One turning vector, and how many ticks it has turned:
The counts run from 0 to 369.
[ 43  35 -17   3  32 -14 -10 -10  28  65 -13 -20 -51  53  15 -31 -19 -14
  -4  12  -6  44 -17 -34 -44   7  -4  33 -16 -10 -44 -18  17  22  -3 -42
 -16 -25 -21   6   9   3  -3  27   5  -7] -> 289
[ 43   6 -45  29  43 -39 -20   8  30  34  15 -23 -39  55  21 -17 -39  15
  15  -5 -13  10 -33 -26 -45  11 -11  42  11  14 -19 -17  36 -32  26 -23
   0 -24  -8  18 -25   9  13  -1 -14   6] -> 233
[ 49  24  -3   3  65 -14   2  -3  -7  30  12 -33 -16  45  13 -12 -18 -27
  37   5 -24  34 -35 -30 -45   9 -22  61 -15 -25 -12 -17   5  -8  10 -45
  -5  -4  24  27 -10  18   5  30  27  -7] -> 325
[ 63  17 -30  -1  50 -41  -6  10  23  30   1 -45  -7  50   3   1 -22  17
  14  -3 -23  23 -13 -11 -49  25 -13  47  15  -3 -31  -3  42 -31   9 -29
 -14 -33   2   8   2   8 -30   5   8 -16] -> 11
[ 30   2 -25  33  68 -34  -7   7  10  11  18 -33 -41  40   6 -20 -34 -13
  27 -31 -17  20 -24 -24 -38  36 -15  43  -1   5  17 -13  29 -30  44 -24
   1 -34  -5   6 -17  14  25   5 -15   5] -> 53
[  6  13 -36   1  42   4 -19   2  46  45   2 -15 -64  42  -3 -31 -31  12
 -56 -32  -5  32 -13 -20 -37  14   9  12   7  13 -30 -27  54 -10  16 -31
 -21 -17  -8  -5  24  10 -22  14 -12 -17] -> 77
[  4  29 -16 -24  49  -2   0  -1  25  37  13 -28 -46  27  -5 -26 -21   9
 -39 -27  -8  22 -10 -14 -33   0  24  23   3  -7 -32 -25  63 -16   2 -36
 -28 -21  13  13  17  24 -23  27  -5 -38] -> 347
[ 42  16 -30  22  50 -49 -19  12  28   2  -4 -24 -48  63  21 -13 -19 -13
  -6 -18   1  24 -37  -9 -50  21 -10  41   4  12 -25 -22  25 -16  22 -41
   2 -26 -20  15   6  12  11 -13  -3   8] -> 61
[ 38  27 -32  -8  69 -19  -6   0  26  36  -6 -23 -66  43  21 -34 -24 -33
  -6  -6  14  42 -14 -18 -44  11   2  28  -8  17 -12 -13  24   1  23 -25
   3 -22 -22  16  16  13   8  20   4   8] -> 335
[ 37  21 -29 -17  65 -43   1  23  22  -4 -13 -37 -47  46   8 -22  -2 -20
 -23 -16   3  25 -29   8 -43  13  16  34   7   2 -42 -12  34 -21  10 -47
  -1 -25  -5  18  28  22   2   9   6  -7] -> 245
[ 16  12 -29  -7  76  -1  13  -1  21   6   2  -8 -74  45  15 -30 -15 -24
 -28 -20  -3  25 -44  -9 -27  -9  -4  42  -3   7  -9 -31  12 -10  34 -34
  10  12   4  23  23  18  17  17  18   8] -> 295
[  1   5   6  32  57   4  -2   3   8  30  25 -35 -36  25 -13 -24 -23   0
  21 -30 -42  11 -38 -48 -28  28 -17  35 -13 -36   4 -30  28 -24  25 -34
 -18 -19  31   3 -28  23  20  34  -6 -34] -> 181
[ -1 -11   7  -5  50   7  -5   1 -10  52  -2  -2 -59  41 -22 -24 -18 -11
 -15 -29 -30  36  -2 -41 -37  -2 -17  29 -14  -9  -8 -35  53  26  10 -58
 -17  -7   3  10   7  22   0  35  13 -22] -> 305
[ 41  20 -10  12  64 -48  -6  26  14  -7   3 -50 -26  39   2 -12 -10  -6
  17 -29 -10  15 -26  -9 -46  42  -6  37   5 -12 -14  -3  42 -44  20 -33
  -9 -45   1  12  -6  18  13   6  -6 -13] -> 323
[ 37  20 -12  13  49 -32 -21  -2  -4  42   8 -32 -37  40   1 -24 -22 -17
  29 -13 -13  39   4 -43 -52  27 -12  39   0  -6  -3 -12  49  -6  16 -41
  -6 -47 -14  17 -13  21  18  17  -6   0] -> 54
[ 38 -12 -24  15  37 -20 -21  13  18  54   5 -19 -32  51 -10  -6 -43  25
  -1 -22 -33  16  10 -32 -47  30 -20  29  18  -3  -6 -11  65  -9  21 -29
 -25 -28  -1  -1  -9  16 -22   6  -6 -16] -> 359
[ 34 -24   6  12  42 -15 -12  19  -2  36  -1 -10 -32  49 -26  -7 -27   3
   3 -34 -48  23 -14 -33 -36  27 -44  34  -3 -26   2 -22  51  15  20 -54
 -25 -22  13  -3  -2  15  -9  17   4 -20] -> 313
[ -4   7   2   6  30   6 -27  -7  10  60  20 -13 -36  37 -24 -24 -27  17
 -16 -20 -46  28 -10 -41 -37  10 -10  34  -6 -27 -16 -33  65   8   0 -51
 -33 -18   6   6  -3  24 -15  19  -4 -33] -> 86
[ 33 -18  -4 -22  50   1  12  12   5  36 -10 -14 -31  49 -23  -1 -16  16
 -34 -23 -35  22 -17  -8 -35   4 -16  37  11 -14 -23 -15  50   2  10 -54
 -24  12  21  -1  24  18 -46  23  26 -30] -> 215
[ 25  15  12  -7  50 -13  -1   9  -2  17 -19 -20 -50  49  -1 -24   3 -35
 -13  -8 -14  39 -44 -20 -37   1 -10  47 -25 -32 -38 -30   3  29   0 -61
  -8  -3   6  12  19  18  17  25  20 -16] -> 24
[  4 -11 -22  18  59 -17 -13   4   6  12  17 -12 -54  45  -7 -12 -36  10
 -15 -49 -31  23 -22 -20 -36  10 -19  39  15  19  17 -30  54 -31  40 -43
   4  -2  12  23  -5  28   7  -2  -7   0] -> 178
[ 21  25 -11   2  70 -26   6  18  18  -6  -1 -26 -57  37  15 -35  -3 -31
  -5 -17  -3  23 -58  -7 -30   2   4  42 -18 -22 -36 -25  -5 -14  13 -50
  -2 -13  11  21  16  26  32  20   9  -8] -> 111
[ 36  36 -23  19  62 -17 -15 -17  19  16  22 -25 -33  37  23 -22 -32 -17
  21  -8 -19  30 -48 -20 -41  14  -5  61  -8  -3  -8 -27  -7 -27  26 -36
   1  -4  23  29  -8  21  11   4  12   7] -> 326
[ 37  20 -37  23  45 -22 -19 -11  22  43  29 -33 -39  41  21 -16 -41  -1
  20  -8 -14  22 -20 -30 -46  12   0  47   8  11  -5 -15  38 -39  27 -25
  -1 -26  -4  20 -25  11  11  10 -15   4] -> 366
[ 26  16  -8  -5  38  -2 -15 -16   6  54  26 -26  -7  37  -2  -4 -36  22
   8  -5 -52  20 -27 -34 -38   3 -14  57   0 -27 -12 -26  42 -12   3 -42
 -28   0  35  23 -13  25 -25  18  14 -24] -> 270
[ 23   9   1  -5  58  10   0   4   8  42 -22  -7 -62  42 -14 -27 -16 -26
 -26 -27 -19  45  -4 -30 -34  14 -15  18 -17 -16 -12 -25  32  32  18 -38
 -24 -10  -3 -10  30  15 -10  35  14 -15] -> 344
[ 24   7 -25 -15  62 -15  -1   4  25  23 -20  -4 -67  51  -5 -25 -22 -15
 -46 -33  -2  42  -2 -14 -40  18   0  18   3  19  -7 -22  48  -1  26 -33
 -12 -11 -12  -1  33  15 -16  13  12  -5] -> 343
[ 64  22 -15 -24  57 -41   1  12  11  23 -13 -30 -24  53   4  -4   3 -14
  -4   1 -10  33 -24  -1 -46  10  -5  51   3  -9 -46  -9  26  -3  -2 -48
  -7 -11   0  21  28  14 -23  13  26 -10] -> 332
[ 52  22 -13 -28  68 -25  12  11   6  17 -28 -30 -29  50   5 -14   0 -22
 -17  -8  -7  40 -20  -1 -46  20  -6  41  -2 -12 -34  -9  26   1   8 -43
 -16 -14   2  10  38  11 -27  25  25 -19] -> 246
[ 57  14  -6   7  47 -46 -19   6  17  17 -21 -23 -42  60   5 -15  -5 -21
   4 -16  -4  41  -6 -16 -52  36 -16  32  -3  -6 -32  -9  32  11   6 -43
 -18 -41 -20   5  21   8   2   7   8   0] -> 62
[ 46  25 -44  25  42 -39 -34   0  46  23   5 -23 -43  60  22 -13 -26   7
  -6 -10  -6  26 -32  -9 -48  24  -1  44   1   9 -33 -13  20 -24  14 -27
   2 -15 -10  15   4  -1   2 -16  -8   7] -> 194
